Each row is where one point has got to under a steady rotation. How many steps took it there?
The counts run from 0 to 201.
[9,23,-8,-8,22,2,-12,-3,-14,0,23,-6,27,41,-11,25,17,6,-4,-3,2,0,0,16,-3,8,-11,9,-5,-7,7,3,-2,13,-9,17,19,-11,6,-15,16,-5,-27,-10,20,14,4,-5,-13,10,-6,21,-3,18,-3,-25,-12,-23,-9,-9,23,-8,1,-3,38,6,6,23,1,-13,6,10,-25,6,-9,-6,-7,-12,10,-24,-2,5,11,-8,-8,-8,-10,-13] => 73
[-10,-3,0,7,10,-8,11,3,11,0,3,-12,27,30,-10,6,6,-19,-1,3,-4,-10,15,16,-13,-7,-12,2,-1,-7,28,-9,-10,-10,-4,-10,-2,-41,8,2,-5,-5,-5,9,1,19,16,-8,-10,-5,9,4,-13,1,-24,-20,-16,6,9,8,27,23,3,9,3,19,-8,12,-16,-37,-9,10,-16,-3,-2,-13,-19,-9,9,6,11,10,-1,22,-18,-21,-22,-2] => 14
[4,17,-2,-32,10,5,-2,-13,11,4,26,-16,8,27,-1,7,10,-2,-1,0,-5,17,8,12,-15,-24,-8,-3,-5,11,27,-2,-27,8,20,5,6,-12,27,-5,8,-14,-19,-12,16,8,4,8,-21,9,-15,14,0,1,1,-21,-3,-21,-24,-1,10,-15,-11,8,26,26,-4,13,-1,-22,-12,10,-17,1,11,-7,-29,11,11,-3,12,-7,-5,4,-9,8,-29,-10] => 187
[-1,13,-4,8,21,-4,1,-3,12,-1,9,-9,15,47,-9,7,14,-10,-12,-3,-3,0,2,11,-9,-12,3,-7,7,-5,5,-20,-20,7,-5,3,8,-42,8,-2,14,3,-10,-1,3,19,9,-2,-24,-9,-11,25,-12,-6,-10,-34,-13,3,-1,0,33,15,6,8,26,9,-6,10,-8,-36,-6,19,-7,-10,12,-20,-19,-11,5,-10,7,22,5,11,-17,-13,-14,8] => 12
[-9,17,-2,-16,10,8,9,6,8,-5,11,-9,31,21,-8,32,-7,-7,-5,10,3,-5,5,19,-4,-12,4,7,2,-1,27,-25,-14,-10,-3,3,15,-22,4,5,4,10,-3,-7,0,21,16,2,-21,0,5,-2,-4,1,-2,-1,-2,1,-20,1,19,9,4,13,8,32,-17,17,7,-27,16,-24,-10,-2,-21,-34,-28,27,8,-4,27,4,-1,2,-16,-13,-28,-14] => 137
[-9,13,-2,-33,22,18,7,-9,17,-9,23,5,12,5,-15,21,6,-1,5,9,8,-17,-15,30,-8,-19,6,10,-2,7,7,-6,-15,14,23,3,19,-6,15,1,18,0,-18,-4,11,15,4,1,-6,-3,-13,3,-3,-2,6,-26,-11,-4,-17,12,10,3,11,7,15,30,2,7,11,-30,-3,-1,-30,2,7,-13,-27,27,5,-6,23,12,3,-7,-17,-12,-27,1] => 157
[-5,27,-2,-20,4,2,-3,-19,-11,-8,32,-16,15,39,-5,15,20,-5,-15,1,7,-12,-6,15,1,-2,-2,1,-3,7,30,-3,-12,-5,25,17,12,-22,16,-4,-3,-7,-8,-2,29,17,21,-11,5,-3,-9,-3,-3,6,2,-24,-7,-15,-8,2,9,-9,-16,-1,15,20,-1,15,-17,-15,-12,-2,-26,6,5,-14,-17,-19,12,-2,3,4,14,-2,-29,3,-20,-15] => 184
[-15,12,-1,-33,17,18,4,7,3,-4,18,4,24,21,0,20,5,0,12,-1,0,15,24,27,-1,-13,-7,-7,-4,-2,12,1,-11,12,14,1,8,-8,14,2,22,3,-16,-20,9,23,0,-1,-5,10,-30,13,7,10,-8,-13,-2,-15,-14,2,13,-2,-15,-7,13,17,6,6,24,-25,11,22,-26,2,-13,-10,-9,21,14,-18,7,-10,2,-16,-4,-2,-30,-7] => 57
[2,-1,12,-7,25,3,2,-5,5,6,4,-4,11,16,-12,22,2,-11,8,-9,-8,-17,36,31,-13,-3,-12,-8,0,-14,17,-2,-21,17,3,-13,-5,-39,9,-3,14,0,-14,1,13,13,4,-14,8,7,-19,-3,-12,-6,-39,-43,-10,7,-2,1,28,1,-16,3,9,4,-1,-2,7,-35,-17,8,-15,1,-8,4,-5,4,0,-2,20,17,2,12,-15,-11,-7,-4] => 33
[-4,16,15,-6,22,8,-4,1,-7,6,9,2,36,23,-21,34,-12,-3,7,-19,-3,-14,30,37,11,-8,-20,0,-2,-11,20,-5,6,11,-24,-7,0,-16,-3,-2,20,6,-17,8,17,26,4,-14,12,-3,-5,8,-4,16,-26,-20,3,-9,1,9,14,-9,-12,-8,21,8,-6,13,12,-13,0,5,-11,2,-9,5,-3,-5,12,-8,12,9,16,10,-20,0,-22,-13] => 52
[-11,31,-3,-26,3,10,0,-9,1,-7,22,-13,22,35,-10,14,5,8,-3,5,5,11,5,19,6,-20,1,12,-3,-7,24,-8,-6,1,6,-6,8,-11,19,17,10,7,-10,-2,20,25,13,2,-12,12,-3,14,-5,14,5,-13,-3,-20,-21,14,7,-5,3,-1,17,22,-19,11,14,-10,19,9,-13,3,6,-29,-15,15,2,-9,11,7,3,8,-21,9,-24,-21] => 168
[5,15,9,-6,17,-7,-8,-7,-18,6,11,-17,11,38,-12,9,19,9,-18,-6,1,-19,12,17,2,-7,-20,-10,3,-15,19,6,-15,10,15,-9,-6,-32,21,-8,7,-6,-9,-3,21,16,3,-10,10,12,-4,5,-18,6,-10,-40,-9,-11,-4,6,15,-15,2,-4,23,5,-13,20,-11,-14,-20,11,-5,5,14,-4,-10,-20,2,12,8,14,11,18,-17,16,-11,-22] => 192
[-11,20,11,-2,18,1,5,-11,8,4,11,-14,12,22,-22,14,-17,-5,2,-20,0,-8,20,36,-1,-37,-17,0,10,-6,22,-12,-15,-9,1,-19,-13,-36,9,13,19,12,-8,12,2,26,2,11,-14,-5,-7,3,-10,-5,-20,-17,-2,3,-5,-2,14,0,-11,6,5,7,-7,-6,16,-29,-3,-10,-9,-6,0,-5,-21,11,13,-8,11,-1,3,14,-18,1,-28,-14] => 29
[-4,4,11,-35,5,13,-2,12,9,-12,20,2,18,20,-5,3,8,-8,5,17,-12,-4,21,18,-4,-23,-10,-11,-4,6,24,15,2,5,13,-24,-3,-17,7,4,13,-14,-12,7,17,12,9,-18,12,21,-13,-1,1,0,13,-24,4,-10,-21,14,1,-15,-4,-2,5,24,-17,10,7,-33,-11,9,-20,10,8,-9,-24,4,10,9,16,-13,12,16,-23,7,-29,0] => 178
[1,27,6,-22,21,9,-8,-10,-9,-4,22,-1,17,24,-21,21,3,12,-6,-2,8,-25,-10,26,7,-5,6,8,4,-4,12,-7,-3,16,5,-9,13,-18,3,3,13,4,-14,2,22,16,5,-21,5,-8,-4,-10,-10,-4,3,-34,-5,-10,-25,18,11,-6,17,8,20,21,-22,17,0,-12,-2,-4,-12,0,11,-13,-7,0,0,1,23,19,19,9,-25,8,-10,-19] => 161
[3,9,-7,0,32,-1,-4,13,-4,-6,6,2,19,29,-13,15,-10,16,-6,10,11,-14,7,32,-5,-12,4,-9,11,-3,1,-29,-9,15,2,-7,3,-34,3,15,12,23,3,-9,-4,23,2,-3,-7,-7,-5,-5,-5,-18,-2,-26,-4,5,-11,9,23,6,20,5,8,18,-21,24,3,-25,-2,-7,4,5,3,-29,-14,2,6,19,41,12,6,9,-9,0,-18,-5] => 130
[4,28,5,-34,24,-6,-11,2,-22,3,21,-4,23,30,-7,14,-6,18,5,0,8,-1,0,17,8,-15,-14,0,-2,2,18,0,5,11,10,0,18,-3,10,-3,13,1,-13,-16,12,25,0,-7,-3,9,-14,-3,6,5,15,-21,-2,-21,-29,8,19,-12,5,0,18,14,-23,30,13,-12,8,-9,-14,14,-7,-11,-3,5,2,0,17,-13,8,-6,-18,17,-13,-16] => 69
[-2,17,4,-25,31,9,-14,-8,-23,3,9,3,21,28,-22,14,5,3,-4,8,20,-19,4,22,12,-8,-13,-17,-6,-2,5,-8,-12,9,9,-4,24,-19,12,3,10,8,-22,-15,14,11,0,-22,11,0,-21,3,-6,1,-7,-41,-8,-4,-12,7,15,5,4,2,24,7,-3,19,7,-18,-9,2,-36,12,-1,-4,1,-12,1,-7,0,5,14,-11,-24,-4,-6,-12] => 62
[-9,7,1,11,15,-5,6,-3,9,1,4,-7,13,35,-12,7,14,-10,-4,-3,0,-19,2,17,-6,-1,-8,1,1,-7,10,-10,-9,-8,-1,-1,-2,-44,5,1,8,0,-5,10,6,24,16,-2,-14,-2,3,12,-17,-1,-11,-32,-20,4,9,-2,29,19,7,2,20,14,-1,10,-13,-38,-6,14,-13,-5,14,-13,-17,-17,14,2,-3,18,13,17,-24,-18,-20,-2] => 13
[-16,16,13,-29,22,6,1,2,-9,12,2,-19,22,21,-17,35,-5,-6,10,3,15,-12,14,7,-2,-12,-3,5,-12,1,26,-16,-11,3,9,5,21,-20,22,-7,-6,-2,-9,-15,9,12,9,-6,-9,-7,-11,-7,0,15,-9,-12,-5,-1,-20,5,21,7,-12,15,22,33,-13,8,5,-12,5,-7,-26,6,-16,-16,-11,14,-1,-14,13,-2,-2,-12,-23,-5,-19,-19] => 46
[-13,8,1,-17,11,23,2,-19,-6,-12,15,3,17,19,-20,25,19,-12,-6,14,7,-27,-1,30,1,1,-3,-1,-2,-12,15,-11,-15,-5,16,-2,13,-24,1,11,4,9,-11,2,17,18,18,-27,15,-8,-7,-10,-10,-2,-2,-28,-8,5,-5,7,9,12,-1,9,11,18,5,0,-1,-27,-4,-5,-37,3,0,-19,-13,-2,7,-11,14,18,18,2,-21,-18,-14,-8] => 154
[-8,-6,-18,-4,37,15,2,12,11,-2,9,-4,2,6,-15,25,2,8,-6,12,12,-22,1,26,-19,-17,-14,4,-2,1,9,-15,-17,7,21,1,-5,-27,18,7,16,16,-1,-10,-7,29,-4,12,-20,-3,-4,12,-10,-8,-1,-24,-6,8,6,-4,20,9,16,-4,14,11,10,10,17,-40,-5,-2,-10,3,-2,-21,-29,16,17,12,23,10,3,-1,-3,-14,-28,-8] => 127
[-4,23,12,-23,27,-6,3,12,-3,-4,4,-1,1,31,-3,24,-9,0,0,9,5,-8,12,22,17,-23,2,-3,2,-2,5,-12,-3,6,20,-9,12,-39,8,5,19,15,-8,-23,8,35,5,-5,-2,5,-29,-10,-5,-9,11,-31,-3,10,-20,-1,27,2,-3,16,13,19,-23,4,19,-23,10,0,-13,2,-8,-20,-8,5,0,-2,13,1,7,-7,-35,-1,-9,-4] => 39
[-2,5,6,-22,26,10,-11,-7,-17,1,12,8,21,16,-22,18,7,-6,6,2,1,-29,11,25,2,2,-24,-16,-12,-3,13,10,-10,5,6,-13,18,-16,2,-3,10,-5,-27,-6,12,7,3,-32,23,12,-21,1,-5,4,-10,-36,-11,-3,-9,-1,17,-2,-2,7,19,11,8,13,2,-31,-12,-5,-36,11,-5,9,-9,-4,-1,-7,3,-1,19,-6,-22,-14,-7,-5] => 63
[-1,16,-9,2,22,-6,-3,2,10,4,30,-10,12,23,-4,23,24,1,-10,-8,-8,-11,-5,21,-20,-7,-14,21,3,-5,16,-3,-9,2,18,9,-10,-24,19,-13,13,-14,3,6,12,32,6,9,-17,2,13,-3,-20,1,-4,-24,-10,-8,3,3,24,-5,-1,-2,16,10,4,7,-12,-27,-15,14,-4,3,5,-19,-19,-6,18,6,22,15,10,8,-9,-7,-33,-8] => 5
[-12,9,4,-14,12,22,-1,-5,-1,-2,8,-2,22,25,-20,14,21,-5,-1,2,1,-19,6,16,0,5,-8,3,-10,-4,9,3,-9,8,1,0,12,-21,12,-3,13,-2,-20,9,16,15,10,-14,0,-2,-7,27,-7,12,-14,-39,-13,-8,4,10,10,4,2,-4,37,12,7,9,-1,-24,-13,24,-24,6,21,0,-14,-8,10,-5,3,20,12,12,-30,-9,-16,-10] => 173
[-6,13,-2,1,16,-9,7,6,13,5,28,-12,18,18,-2,14,16,0,-4,-11,-13,-8,8,22,-18,-10,-16,16,5,-10,29,7,-2,-9,12,-2,-19,-27,16,3,11,-10,-1,9,10,40,13,6,-5,10,22,-9,-21,-2,-7,-18,-8,-13,-2,6,21,-1,2,-3,2,14,-5,7,-5,-29,-5,6,-3,6,-5,-16,-21,-3,19,11,17,3,6,16,-8,-6,-38,-18] => 6
[0,9,-1,-2,28,23,-7,-13,-4,8,7,-7,12,22,-30,38,3,-4,-7,-4,5,-23,-1,20,-9,-6,4,9,0,-8,10,-28,-8,24,-16,2,11,-23,-6,-6,16,14,-6,7,13,12,1,-9,-15,-12,0,20,-6,8,-10,-27,4,4,-8,-2,16,-3,9,8,34,10,2,6,1,-17,-7,1,-7,-2,9,-18,-26,4,10,-15,25,27,15,7,-8,-9,-17,-6] => 142
[1,-6,-9,-19,12,10,-8,17,-14,-8,22,4,28,19,-5,8,21,-7,3,21,-9,-3,11,20,-13,-1,-31,-12,-13,9,23,8,6,-9,21,-8,6,-18,0,0,2,-12,-10,-5,13,22,8,-22,13,22,-12,-3,-3,6,15,-20,5,-11,-3,-11,17,-13,-2,-11,10,15,7,10,1,-30,-8,1,-30,23,-20,-14,-16,-10,22,7,7,-28,12,-3,-17,-18,-25,-5] => 86
[-8,19,1,-27,37,-1,-5,8,-2,7,20,11,19,1,-12,31,0,0,3,-4,4,-27,-13,17,-3,-8,-20,9,-12,4,9,7,9,12,18,10,14,3,21,-12,12,-6,-19,-10,10,27,-10,-3,-4,0,-7,0,-5,11,7,-28,-17,-12,-8,6,15,-5,0,2,28,20,3,25,14,-25,0,1,-32,10,0,1,-13,0,15,-1,11,-4,17,-15,-18,-6,-24,-9] => 66
[14,3,0,14,35,4,-5,8,-2,2,5,0,22,29,-18,19,0,-5,-10,5,3,-29,-7,19,-16,-3,-18,-4,-3,11,13,-24,-2,4,-11,4,5,-31,-9,-11,7,2,-4,7,-4,13,-7,-10,-20,-9,-1,13,-8,-2,2,-26,-2,2,9,-15,25,3,10,4,34,7,5,20,-11,-26,-23,-7,-10,7,5,-14,-33,-19,18,16,17,2,14,8,-20,-11,-20,4] => 112
[-3,19,11,-9,26,-6,6,-6,-1,2,6,-1,18,25,-14,32,-1,-13,-6,-13,3,-20,-4,20,12,-5,-6,6,1,-7,10,-13,0,4,-3,17,20,-25,4,-12,11,7,-18,-7,11,26,4,-9,-12,-11,-18,7,-7,9,-9,-28,-18,0,-5,-9,30,5,-9,11,34,13,3,9,6,-24,3,-3,-19,-9,-5,-1,-15,-6,8,-20,1,12,21,-6,-34,-15,-7,-1] => 43
[-4,12,-5,-21,17,29,-1,7,8,-13,21,6,17,21,-4,22,8,2,1,7,1,0,10,33,2,-20,14,0,5,-4,0,-23,-9,23,2,-5,-1,-21,-2,15,31,19,-5,-6,7,22,7,-1,-8,1,-20,14,5,3,1,-24,10,2,-17,6,6,-13,5,2,17,12,-1,-1,25,-24,4,12,-9,4,11,-29,-12,18,11,-15,29,12,10,2,-5,-2,-30,5] => 149
[-9,10,7,-1,11,22,4,-4,10,-19,18,8,27,21,-21,14,-6,-7,-1,-9,-1,-15,14,45,11,-5,0,1,6,-8,7,-8,-4,2,-14,-7,2,-31,-11,21,26,22,-14,11,10,25,14,-13,3,-1,-8,9,-4,-2,-17,-17,-3,-10,4,15,10,1,10,-3,14,8,3,11,13,-33,4,-6,-16,-3,11,-8,-15,-4,12,-12,12,11,22,11,-18,-16,-22,-4] => 151
[-1,16,4,-23,8,8,-2,-12,-6,-2,27,-19,9,26,-7,12,19,-11,-10,0,-7,-8,10,15,-12,-8,-15,-3,-6,0,33,9,-18,-10,20,0,2,-22,10,-6,-4,-15,-16,1,29,16,14,-11,7,14,-7,-8,-9,8,1,-18,-9,-17,-11,-8,6,-15,-15,5,12,20,-2,-3,-13,-26,-20,-5,-33,4,-7,-1,-23,-10,7,-2,-3,-8,7,1,-19,-3,-22,-17] => 185
[9,17,-1,-21,6,13,-5,-6,7,-3,28,0,20,18,-1,38,22,-7,-5,-2,-10,-3,6,20,-18,8,16,17,0,-11,20,-7,-10,25,-1,15,14,-9,6,-11,16,-8,-15,1,27,14,13,-11,0,8,-9,0,-5,14,-3,-24,-6,-14,-22,9,21,-10,-7,8,23,19,-8,20,-4,-19,1,10,-18,4,-5,-15,-9,12,0,-18,30,25,12,7,-10,-6,-14,-6] => 164
[1,8,-7,-9,35,4,-16,5,-15,6,7,9,28,39,-20,3,6,12,2,6,5,-6,3,17,1,-7,-16,-8,-10,4,-2,0,-1,15,-4,-7,10,-13,6,-6,21,-1,-18,2,7,17,-9,-5,-11,0,-16,35,0,7,1,-31,5,-12,6,4,16,-8,16,-11,39,5,5,29,6,-18,-10,21,-16,16,17,-5,-10,-18,13,0,7,-7,16,4,-17,4,-18,-7] => 81
[-6,1,1,-32,9,27,7,-8,19,-11,23,-2,20,9,-9,20,9,-6,11,7,1,-5,3,22,-21,-9,6,3,-5,3,18,-5,-22,12,21,1,16,-11,11,5,6,-4,-15,-4,8,9,10,-14,-4,7,-15,5,2,-7,-9,-22,-10,-3,-25,10,13,3,1,12,11,29,1,10,11,-38,0,-5,-31,2,-6,-12,-17,27,-1,-15,26,10,1,-2,-10,-14,-24,0] => 156
[-13,6,1,-26,18,18,-4,6,-19,2,14,-3,25,18,-8,35,20,-9,-1,-2,4,-11,30,24,7,-2,-20,-6,-11,-10,19,7,0,3,15,-4,6,-21,12,0,8,7,-10,-10,21,34,10,-18,15,10,-16,-1,-5,18,-9,-21,4,-5,-6,3,12,-10,-18,-7,12,2,5,-12,14,-20,-1,8,-28,4,-14,-8,-3,0,12,-10,2,3,14,-11,-13,-13,-18,-25] => 55
[7,-1,-9,-23,10,12,-9,15,-3,-9,26,3,32,27,4,3,10,0,6,14,-6,17,11,20,-21,-7,-20,-18,-10,18,16,8,0,-1,8,-7,10,-10,7,-1,13,-13,-16,-9,7,13,-1,-6,-3,21,-17,7,9,2,17,-10,5,-17,-12,-4,20,-8,-7,-7,12,21,8,20,5,-33,-3,3,-27,16,-17,-15,-24,6,21,-3,10,-33,3,-4,-6,-9,-30,0] => 87
[-2,9,14,-27,26,15,-4,3,6,13,7,-11,21,13,-16,31,-18,-4,17,-8,-2,0,27,18,-4,-28,-10,-2,-5,-2,18,-4,-8,20,-11,-14,9,-8,5,-8,23,-4,-15,-2,11,11,-9,-3,-7,12,-21,11,5,5,-11,-21,5,-4,-26,2,17,-15,-11,9,27,14,-16,10,27,-20,-4,1,-7,3,-8,1,-17,20,2,-21,21,-7,0,5,-14,6,-18,-2] => 49
